In the data rows, the value 128 means zero.
Here is a table of points, one per row:
[ 78 153 135  64 132 130 167 105 186 162 160 108 109 128 130 149  92 128
  98  74 120 135 126 175 110 162 177 217 127 108  98 131]
[177 150 134 167 140 116 127 127 119  99 110 152 124 147 122 117 133 118
 114 136 107 129 124 128  83  92 143 159  76 123 171  82]
[133 195  86 170 113 129  80 168 110 141 220 228 136 105 133 124 181 175
 111 133  86  85  86 103 172 126 123 113 153 130 131 171]
[ 65  79 147  81 158 151 111 161 186 187 100  71 181 111 101 119 152 139
  93 103 151  96 129 124 125 178 191 135 113  89 114 130]
[ 71 130 107 129 109 177 135 150 179 174 177 198 105  70  88  90 170 152
 133 169 126 114  99 141  67 121  39 103 163 135 149  91]
[110 135 148 128 150 125 215 117  86 120  84 179 143 165  80 144 100 135
 151 161 202 111 110 111 126 170  95 164 167 164 148 146]
[ 95 166  88 146 165  95 121 151 190 150 167 218 125  86 123 184 142  83
  87 118 116 133 122 100 190 124 124 113 121  98 126 175]
[ 79 103 168 147 138 154 118 116  88 144  68 183 194 159 170 178 125 138
 131 106 160 138 166 116 141 172 108  96 156 129 125  96]
[ 84 187 125 113 172 134  84 145 200 149 132 146 102 125 138 105 192 134
 102 130 136  44 174 139  92 129  70 133 165 133 166 167]
[139 138 126 121  76 152 186  94 102  65 165 180 155 177 154 143 133  73
 155 145 118 125 140 129 123  82 145 104  66 161 138  85]
[139 181 105 156  48 120 125 131 159 147 147  97 114  87  89  86 103 144
 128 142 165 128 132 155 110 117  35 145 139 161 123 172]
[136 189 125  94 122 125  68  94 160 163 133 167 118 173 116 107 174 150
 150 163 184 150 103 107 126  81 130 101 138 154 127 217]
[175 108 113 138 144 140 157 103 196  96 131 104  97 154 152 151 116 168
  93 134 141 160 140 106 195  78 168 137 225 117 178 175]
[182  98 121 171 134  93 146 131 194 138 163 163 106 120 126 112 118 109
 165 163 148 161 104 121 130 127 129 189 134 117 101 107]
[ 58 166 108 172 124 131 112 149 180 148 119 172 138 118  86 147 160 149
 114 189  99 120 116  85 141 114  74 102 156 109 141 111]
[120 173 141 166 130 124 120 208 185 134 156 164  67 115 139 156 151  94
 152  64 136 130 125  65 105 106 105  72 118 194 142 174]
[ 85 206 143 130 202 145 118 113 115 143  83 139 133  86  67 109 102 123
 123 124 139 120 165 187 135 102  71 135 114 107  84 137]
[100 154 111 107 161 123 111 106 120 135  68 135 145  34 115  75 110 125
 120 135 167 111 153 220 106 138 109 168 140  51 144 139]
[164 131  96 149 157 109 105 101 140  77 154 154  96 135 130 124 133  95
 106 121 168  99 124  71 118 134 177 116 106 127 108 165]
[137  63  87 125 125 144 160  71 119 120 124  81  43 135 124 158 102  88
 113 123 166 152  73 133 180 138 104 117  53 108  54 129]
[189  85 102 136 117 114 137  96  93  75 116 137 139  39 113 139  98 121
 149 124  69 118 188 145 112  79 146 102 100 135  85  95]
[158 142 109 128 123 209  85 171 109 134  90 168 146 150 121 125 120 163
  68 126 147 128 120 150 188 171 108 122 138 171 177  93]
[123  98 223 136 108 103  79 162 106 180  89 109 156 126  97 111  73 125
 141 188 118 184 116 153 118 140 117 104 122 164 158 105]
[126  98 140  99 116 153  97 113  66 134 131 127 116 161 121 141 105  99
 124 107 122 131 107 102 122 138 156 144 142 144 129 126]
[ 99 223 113 130 119  96  67  70 154  92 138  92  48  96 158  99 133  91
 152 139 135 107 162 112 100 124 116 147  48 117 183 123]
[152  72 156 120 140 182 121 141 110 105 146  97 132 157 169 111 121 131
 193 136 108  89 110 132 154 117 174  96 101 141  92 161]
[138  72 141 123 135 127  93  68 111 104  87 133 143 138 112 161 113 109
 108  96  84 106  88  86 181  89  98  73 114 164 127 116]
[228  99 119  96 194  93 120  97  92 135 135 161 135 143 136 113 140 109
 163 178  90  83  96 110 106 125 112 115  92 129 124 178]
[118 122  99 179  80 118 109 149  76 146  95 144 190 115 161 110  86 118
 124 136 116 112 126 100 156 106 154 224 118 124  80 167]
[162 129 204  98 154 126 108 137 110  80  56 111  86 105 135 160 155 114
 160 151 120 154 104 175 105 146 130 142  74  98 155  89]
[ 57 144 115 155 144  86 122 114 186 191 110 153 119  75  73 147  98 170
 169 140 147 156  96 100  65  91 121 146 159 123 103  92]
[159 136 149 131 135  74  72 148 204 130 158 155  82 103 163  80 167 178
 110 169 157 154  91 143 100 169 135 146 135 104 127 188]
[ 87 160 101 133 153 135 102 205 161 144 136 168 122 112 114 154 181 134
 155 137 140 118 129 147  88 140  91 182 153 198 169 160]
[146 101 131  92 101 133 117  89 117 173 126 180 128  88  71 131 183 124
 122 103  61 155 123 157 194 168 134 142 114 114  60 123]
[ 95  72 168 103 147 125 104  98 114 111 138 110 139 179 183 147 114  85
  62 132 152 116 144 139 107 137 120 185 180 137 151  73]
[ 99 137 143 158 111  81  99  69 112  91 171 149  99 150 164 109 201 129
 166 122 121 132 130 123  85  93  92 146 114 153  41  98]
[130 120  66 185  91  93 156  81 135 142 162 130 140 161 110 109  92 124
 143 110 119 112 117  45 163  93 166 136 194 149  92  97]
[170 103 161 175 124 135 136 156 134 143  92 109  97 151 120 121 147 171
 106 132 140 167 143 123  76  71 153 124 142  80 176 120]
[148 107 112 111 132 104 126 137 119 194 147 112 122 121 187 180  96 100
 196 111 109 166 154 117 126 138  96 126 133 121 100  81]
[ 99  95 163  72 123  95 164 179 131 122 113 110 146 142 118 174 128  80
  93 155 114  67 171 131 188  93 135 147 170 115 166 177]
[114  76 134 126 124 164 182 168 150 142 169 106 147 151  70 112 124 198
  94 116 202 104 150 144 123 168 110 144 143 133 143 117]
[ 96  74 106 131 158  83 103 166 137 133 148  98  75 129 126 106  93 150
 123 140 157 142 129 173 156 111 178 137 140 163 130 110]
[133 150 134 157  88 136 135 140  95 104  93 114 140 126 100  93 119  54
 155 156  78 160  99  77 149  62  84 120  76  80  77 139]
[151 170 133 122 104 147 160  97  94 115 112  95 180 158 126 126  66 120
 159  82 113 130  84  79 118  69 161 124 127 114 131  88]
[ 69 118  94  67  85 105 147 108  88  73 145 114  86  92  99  71  99 124
 171 167 109 156 188  84 145 148  98  90 138 116 112  41]
[176 123 138 122 131 130 115 124 118 122 155 142  99 174 185 174 111 123
  97 105 129 113  94 155 167 107 138  81 125 153  99 138]
[115 130 117 145 110  99  99  68 133 107 118  93 100 112 130  90 182  73
 181 139  97 155 184 136  93  82 114 132 177 131 172 169]
[167 129 182 121 207  78 169 110  92  77 137  99 168 177 154 119 106 160
 159 114 160 133 111 161 173 104 103 149 108 147 158  87]
[110  49 103  99 177 155 102 185 131 112 107 105  92 113 133 190 147 126
 100 179 113 176 157 191  72  99  93 122 144 163 110 106]
[137 126 140 163  80 118 146 117 112 173  97 171 133 167  95 149  99 130
 150 167 108 128 149 125 127 100 131  79 135 137 120 130]
[101 143 118  84 147 174 176 177 220 131 140 131 140 111  46 151  99 134
 104  73  85 119 143 169 139 181 160 127 111 135 171 182]
[ 87 128 102 131  43  81  72  64 171 107 141 127 179 113  66 113 147 127
 169 171 137 186 187 153 150  96 122 124  96 131 140 101]
[108 110 135  80 109 123 110 171  73 125 113 152 129 141 111 108  99  94
  87 110 111 135  59 110 126  81  69 133 143 174 159 130]
[175 125 151 119  91 118 117  92  86  89 122 102 180  88 141 114 134 108
 157 151 147 128 164 118 145 121 103 117  81 130 109 117]
[ 94  72  93 190 169 159 107 165  85 147 168  88 150 134 103 116 154 134
 126 118 118 138  93 145 165 159 148 111 126 159 160 112]
[127 186 123 115 108  85 150 150 120 121 104 172 120 149 128 173 166 101
  48 109 163 132 115  73  83  85 164 114  92 143  84 197]
[147  66 129 144 152 163 122 134 103 154 106 113 133 157 182 133  62 107
 128 168 159  95 179 144 143 146 135 152 130 137 136 126]
[172 165 118 136  92 101 204 123  77 100 178 164 105 129 140 135 133  80
 168  89 122 117 166 137 104 103 122 159 205  60 132 118]
[149 151  87 152 123  73 139 125  93  67 109 132 178  95 122 135 133 132
  95  91 100 128 127 150 156 125  88 145 121  80 106 112]
[125 123 154 124 146 114 126 147 129  94  95 168 156 153  98 108 141 113
 104 119 117 187  81 122 173 138 122  78 139 119 112  58]
[166  60 100 135 102 131 156 136 123 139 111 105 136 154 126 127 109 124
 144 131 130  98  63 135 139 128 142 128 112 106 141 132]
[117 158 177 110 115 212 163 112 126 163 158 119 115 156 137 147  94 176
 146 104 114  75 181 110 140 140 156 140 123 143 140 117]
[104 134 201 133 140 146 125 104  83 122  36 126 105 147 124 105 149 145
  58 139 134 139 115 188 123 193  78  30 124 116 164 146]
[125 110 175 117 147 154 159 139  97 159 153 107 181  95 163 142 104 113
  99 150  95 103  83  96 170 152 149  91  88 143 100  38]
[106 152  64 152 101 153 146  82 124 129 153  46 164 106 105 135 138 130
 139 119  75 176 115 112 147 107 119 189 175 101 163 121]
[113 122 161 136 140 115 154  85 135  92 185 132 225  95 100 121 107  83
 124 111  93 123 104 167 144 130 156 153 146 122  82 111]
[176 166 137 120 126  92 103  68 184  80 148 130  50 153 156  71 149 103
 126 155 141 156 151 113 109 149 162 124 105 199 122 107]
[108 130 140 153 132 108 187 185 138 210 115 143 162 177 147 149  94 138
 153 128 102 100 113 127 105 142 131 101 130 114 186  82]
[134 184 122 176 133 127 146 144 127 106 153  99  80 114 186  80  93  63
 116 156 141 141 154 127 147 157 170  98 115 232 114 153]
[100  21 148  87 180 146  80 133 102 138 180  96 111 135  61 159 125 159
 127 168 143 190 131 115  61 136 126 162 117 105 162 110]
[100  86 145 111 130 206 153 181 184 110 106  73 163 191 174 142  80 166
 115 139 151 136  92 173  95 141  80 104 187 115  98 143]
[162  98 156 119 119  83 124 118  91  65 136  98 178  69  73 128  79 147
 152 123 113  86 115 111 127  99 120 122 126 140  74 118]
[121 165  84  83  95  79  73 156 145  99 128 154  95 171 125 126 161 165
 153 135 177 143 138 119 108 146  75 120 132 141 124 152]
[142 188 122 119  83 111 222 126 105 141  74  94 118 156  73 105 162 117
 112  82  85  94 149 118 158 118 154 136  98 109  71 120]
[117 174 110 130 156 114 112 148  94 147 162 222 155  80 178  84 133 169
  95 148  94 151 164 111 155  80 137  71  79 143 148 172]
[134  28 137 104 164 131 108 102 134  83 170  76 126 176 174  64 116 116
 205 143 217 127  95 136 172 162 126 180 133 107 106 117]
[ 93 146 156 102  98 148  79 203 181 109 146 172 131 108  57 143  90 172
 160 154 136 151 147 127 138 157  67 141 186  72 144 131]
[158 181  82 111 118 154 109 181  90 168 151 120 180 170 151 158 171 114
 128 136 129 119 137 152 131 114 112  68 144 108 110  99]
[114  40  97  96  96 126 133 131  87 171 146  92 134 135 102 140 157 107
  81 176 162  84 104 159 123 100 101  95 194 178 155 123]
[110 140 137 181 133 101  71 102 155 150 173  46 104 177 130  73 174 114
 125 112 112 158 140 108 116 131 110 101 115  73 111 174]
[116 134 152 129 130 161 164 151 139 128 156 157 130  50  38 145 105 127
 123  71 136 104 106 145 156  61 167 118 116 150 133  98]
[136 163 134 153 124  73 113 111 115 134 118 181 148 135 129 119 124 121
 107 136 135 150 120  97 150 137 105  73 132 178  94 127]
[ 85 146 166  80 145 146 132 144 150 147 117 137 149 145 134 122 165 195
  93 188 131 134  87 115 130  98 171 158 128 107 140 120]
[121 155 132 105 134 122 131 113 198 138 185  92 104  85 161 176 182 149
 158 131 151  95  75 119  94 154 120 139 162 171 139 205]
There is one direction along which these points spread out most. Take the direction at right angles to it along which they spread out most. Go by this last direction. How far along it is each point below, from 0 to 99? The average is 50, and the first point in the table lies past the average. One standard deviation of the points above along it is 16.
[108 110 135  80 109 123 110 171  73 125 113 152 129 141 111 108  99  94
  87 110 111 135  59 110 126  81  69 133 143 174 159 130] ~ 55
[170 103 161 175 124 135 136 156 134 143  92 109  97 151 120 121 147 171
 106 132 140 167 143 123  76  71 153 124 142  80 176 120] ~ 58
[127 186 123 115 108  85 150 150 120 121 104 172 120 149 128 173 166 101
  48 109 163 132 115  73  83  85 164 114  92 143  84 197] ~ 29
[134  28 137 104 164 131 108 102 134  83 170  76 126 176 174  64 116 116
 205 143 217 127  95 136 172 162 126 180 133 107 106 117] ~ 65
[ 58 166 108 172 124 131 112 149 180 148 119 172 138 118  86 147 160 149
 114 189  99 120 116  85 141 114  74 102 156 109 141 111] ~ 49
[125 123 154 124 146 114 126 147 129  94  95 168 156 153  98 108 141 113
 104 119 117 187  81 122 173 138 122  78 139 119 112  58] ~ 53
[100  86 145 111 130 206 153 181 184 110 106  73 163 191 174 142  80 166
 115 139 151 136  92 173  95 141  80 104 187 115  98 143] ~ 89
[ 65  79 147  81 158 151 111 161 186 187 100  71 181 111 101 119 152 139
  93 103 151  96 129 124 125 178 191 135 113  89 114 130] ~ 84
[ 95 166  88 146 165  95 121 151 190 150 167 218 125  86 123 184 142  83
  87 118 116 133 122 100 190 124 124 113 121  98 126 175] ~ 36
[176 166 137 120 126  92 103  68 184  80 148 130  50 153 156  71 149 103
 126 155 141 156 151 113 109 149 162 124 105 199 122 107] ~ 24
[ 99 223 113 130 119  96  67  70 154  92 138  92  48  96 158  99 133  91
 152 139 135 107 162 112 100 124 116 147  48 117 183 123] ~ 19
[ 57 144 115 155 144  86 122 114 186 191 110 153 119  75  73 147  98 170
 169 140 147 156  96 100  65  91 121 146 159 123 103  92] ~ 52
[ 87 160 101 133 153 135 102 205 161 144 136 168 122 112 114 154 181 134
 155 137 140 118 129 147  88 140  91 182 153 198 169 160] ~ 58
